The rows of Z fall into several groups, and each row is roughly a mix of its group's hidden directions.
Z:
[[-12  11 -22 -45  65  -4   5  55   6 -12   9  29 -31]
 [ 26  30 -64  37  32  47 -24 -13  -6  -3 -28  -4 -18]
 [  0  10  40  -2  62  43  37  26  -3  23 -12   9  44]
 [-18  10  55 -29   6  59 -20   6 -26  -6   6   1  56]
 [ 12 -27  33 -43  25 -26 -37  -9  23 -32 -35 -37  36]
 [ 16  65 -16  49 -15   0 -46   2  36  25 -22  11  -4]
 [-33   6 -56 -20 -13 -27  43  36  48 -22   9   2 -21]
 [ 57  41 -34  25  -9  -6 -40  35  22  15  -2 -36 -23]
 [-30 -17  -9 -25  35  12  39  30 -45 -51  37  21   1]
 [-23   1 -39   3  -7  56 -49 -45 -22  25   2   9  35]
 [ -9 -44 -36 -43  -1  35 -46 -48 -27   4  11  17   6]
 [-19  26 -37   0 -49 -14 -75  18 -15   3  -4  -9 -28]
 [ 31 -15  29  53 -33  12 -49 -32 -20  36 -29  10   5]
 [  8 -11  22 -35  27 -11 -29 -28  24 -17 -41 -43  58]
 [-15   0 -20  30  -6  86   1  13  24 -28 -20   8  33]
 [-26   4  57  28 -18  -3  26  -5 -32 -47 -55   1   8]
 [ 17  21  49 -44  46  38 -23   0 -33  -5  21 -21  33]
 [-14 -13   4  28  -6  49 -17  63 -19 -17  19  40 -40]
 [ 20 -21   0  45   9 -31  41 -64  13   2  26  38  -2]
 [  5  17 -30  -9 -14  60 -20 -17  11  56 -49  -9 -26]
 [ -5  31  57  37  26  23  -2 -31 -18  -2  13  50  36]
 [ 23  28  11 -27  -4  55 -44 -18 -10  42 -30 -34  25]
 [-23  -1   7 -24  47 -29  42  32  15 -48  45  18 -15]
 [ 52 -35 -41  14 -18 -35   5  -2  -8  17  30 -49 -32]
 [-27  49  38  -4  47  26  -8  23   3 -18 -14  57  15]
 [-13 -32 -51   4 -36  47 -28 -24 -21  -9  28  36 -30]
 [ 57  14 -12  27 -54 -25  -7  -3  53   4 -14 -35  -4]
 [-23  18 -31  51 -48  15 -45  11 -25   9  26  21 -35]
 [ 33 -19  -3 -43  44  62  14 -13   4 -20  28   4  37]
 [ 25  16 -27 -64   7  58 -15  21 -38  22  -1 -10 -18]
 [  9  -7 -13  13  38  22  27 -64  27   2  25  55  22]
 [  1 -12  14  40  28  63  60 -10  11  -2  10  24  29]
 [ 22 -61   3 -52   7 -34   7 -55   4 -27   8  -5  -6]
 [ -3 -30  42  42  24  38 -15  -6 -51 -12   5  50 -11]
 [ 28   6   5  12  46  63  21 -25 -18 -51 -22  12  22]
 [  1  44  11 -10  -5 -81 -20   6 -19  42   1 -25 -15]
 [  6  -3  32  22  -9  67 -51  -9 -38  18 -25   8  29]
 [  0 -37  -9  33 -48 -47  13 -52   7  37  26  -6  -4]
 [-43  16 -26 -30  51  14  61 -34   6   0 -11 -24  -7]
 [ 24  24 -57   3   1  41 -17  15  15 -28 -54 -36 -18]
 [  2  -8   6 -75  40 -27 -21 -23 -33  42  -1  -5  14]
 [  1 -37 -10  18 -21  49  -8  -5  42 -70 -21  -7  17]
 [ -9 -28 -37  13 -50  42 -17  41 -45 -12  -5  34  -2]
 [ 23  -8  30 -31  17 -85  22 -25  -7  18  13 -15 -15]
 [-30 -34 -44   1 -38 -43  17   1  -1  -5 -38 -31 -47]
 [ 38  61  26  22   0 -22 -10  45  42 -21 -24  10 -13]
 [-11 -32 -34   8   5 -24  51 -32 -71 -16   7   6  -9]
 [-31  -1  48  23  17  -4  -7 -28 -47  31  43  40  23]
 [ 28 -13  18  32 -44 -73 -22  21  24 -16  22   6  11]
 [ 10   4 -17 -42 -24   9   2 -10  92   6  -1  10  26]
 [ 35  28 -34 -11 -17  56 -31   0  46  -7 -30 -28  21]
 [ 13  -6  -4   7   4 -42  40 -79 -10  34  29  -2   8]
 [ 39 -10  55   7 -39   4  31 -21  22 -42 -18 -23  38]
 [-14 -19 -16  58 -46  22 -58 -26   0 -31  17   5  -7]
 [ 11   3 -15  16 -22  21  62  28  53 -49 -24  -8  -7]
 [ -5 -28  12  -4  20  -4  18  20 -70 -49  43  27  10]
 [-11  29 -40  39 -59  20  -9  30  32 -36 -19  -9 -18]
 [ -2   3 -66 -52 -21 -17  37  10 -38 -13   9 -34  12]
 [ 36 -26  11  61  -5 -24  40 -60 -15 -14  10   5  -1]
 [-60 -10  11  54  -7 -17  22  -1  34 -40  -6  11  40]
 [ 48   8   7 -35   3  49 -41  -8 -50  39  -9 -10  -7]
 [  1 -31 -46  32 -39 -65  33  -7  -3  -3   0  14 -30]
 [  9 -41 -40  -7 -42  41  -1 -39  -8  -1 -17 -55  17]
 [ -1 -13 -43 -38  -3  -6  22  60 -11 -27  36  27 -40]
 [  5 -17  32  80  -3  19  36   6   4 -20  35  28 -16]
 [ -1 -12  -6 -44 -19 -28 -49  54 -13 -21  -3   4 -54]
 [  8   5 -33 -40  16   2  59 -59  -1  39   0   1  24]
 [ 27   0 -52 -56 -36   6  -1  32 -51  -1  12 -20   5]
 [ 13   8  15  20   4 -76  14 -24  64  11   4 -14 -16]
 [-14 -29  39  50  22 -19   5  16  11 -34  26  59 -22]
 [ 10  -8  48  37   3  59 -53  -9 -22  18 -18  27   8]
 [-22   1 -63  14 -45  61 -29  -2  -7  -8   4  23 -17]
 [ 31 -14 -24   9 -24 -80  26 -40 -20  13   4 -22  -8]
 [-57   7  38  19   0 -37  19 -28  10  13   0  65   7]
 [  2 -38 -55 -40 -27  16 -11 -68   5 -17   1   0   5]
 [ -1 -16  41   5  50   7  17 -35 -70 -19  19   4  20]
 [-19 -17   6 -10  19  67 -50  52 -21 -10  -3  27  -2]
 [  1 -23  53  -8  16 -29 -69  43 -11 -26  -4  -9 -12]
 [ 20 -59  12 -17 -18 -52  56  -6   2 -23  17 -22 -16]
 [  8 -22  25 -56  49  23  31  57  -4  -7 -11  19 -11]
 [-29   1   7  -7 -68 -39  -6  30  17  -4 -47 -37 -17]
 [-12  19 -55  17 -67  -4 -27  15   0 -12   7   6 -51]
 [  0   2  32 -16  28  63  22 -22  -1 -49 -25  21  41]
 [-49  16   2 -20  44 -32  -6  44 -12  18  21  48 -29]
 [ 14  19 -56 -71  -7  31   9  12 -27  19  -6 -31  -9]
 [ 19 -31  24 -50  -6  19  39 -24  49 -26  15   7  43]
 [-51  -2  24  22  17  45  -7  44  32 -37   6  40  10]
 [ 56 -39   6  25 -42 -27  16 -27  -9   7  30 -48   3]
 [ 11  -6  55 -20  24 -64 -43   6   4 -10 -15 -37  17]
 [ 44 -26 -74  -3  -3 -20  14 -12  35   9  12 -26 -34]
 [-40  14 -11 -25  67  -5  14  31  -5 -15  -3  54 -27]
 [ -3  11  21   0  38 -20   8 -36 -46  69  32  14  14]
 [ 48  42  -9  47  37   7  -2  26 -19 -38 -31  -6 -30]
 [-47  21 -27  14  -9 -41 -11  37  -6  -1 -48   3 -54]
 [ -9  37  -9  33 -30   9   8  79  11 -15  -6   8 -41]
 [-27 -30  17  69  10 -35  28 -24  15 -16  -1  41 -23]
 [ 12   6 -41 -52  15 -35  35  34  16  -9  31   2 -50]
 [-42 -12 -48  13   4  13   3  -3 -44 -23 -58 -17 -37]
 [-13  46  -3  15   0  23  19  82 -13  21  -2  21 -31]
 [  8  16  21 -36  36   8  12 -42 -52   3   3 -46  44]
 [-48 -16  -1  44  21 -13  37   7  43 -23   2  44 -34]
 [ -3   8 -52 -29  -7 -18  44 -46 -28  20 -21 -48   6]
 [  1 -50 -44 -31  31  21   6 -28 -23  29  55  -3   1]
 [-37  46  10 -14 -21  -2 -35   9  60  32  -6  39  20]]

One row of each group comes first, with its name. Which group is each row after those in?
[ 33  16 -30 -76 -12   6  -8  38 -31  -3  23 -29   8] : (98)
[ -8  30  49  34   7 -51 -58  17 -17  20   2 -23   8] : (94)
[ 30 -12  78 -11 -16  -6  13  -6   2   0  44  -2  49] : (18)

[ 23 -33  11  -4 -11 -68  19 -56  -8  -3  35  -2 -28] : (94)
[ -1  24  27  68  -2   6  45  48  -1   3  22  22 -29] : (94)
[-13 -30 -44 -35  43   2 -10  21 -42  29  46  -7 -26] : (18)
[ -9  52  44  34  -9  -1  -1  20   4 -41 -62  15   0] : (18)
[-18   2  -8   8  44  49  14 -21  17  32 -25  30 -62] : (98)
[ 16  13  48  38  33 -18  63 -19  22   7   0 -15  37] : (94)
[ -3   3  59  -2  36 -19 -40  65 -29  10   4   8 -13] : (94)
[ 11 -15  24 -42  21 -46  13  35 -33  18  26  20 -54] : (94)
[ -6 -14  58  24  53  29 -11   8  -9 -15  22  52 -26] : (98)
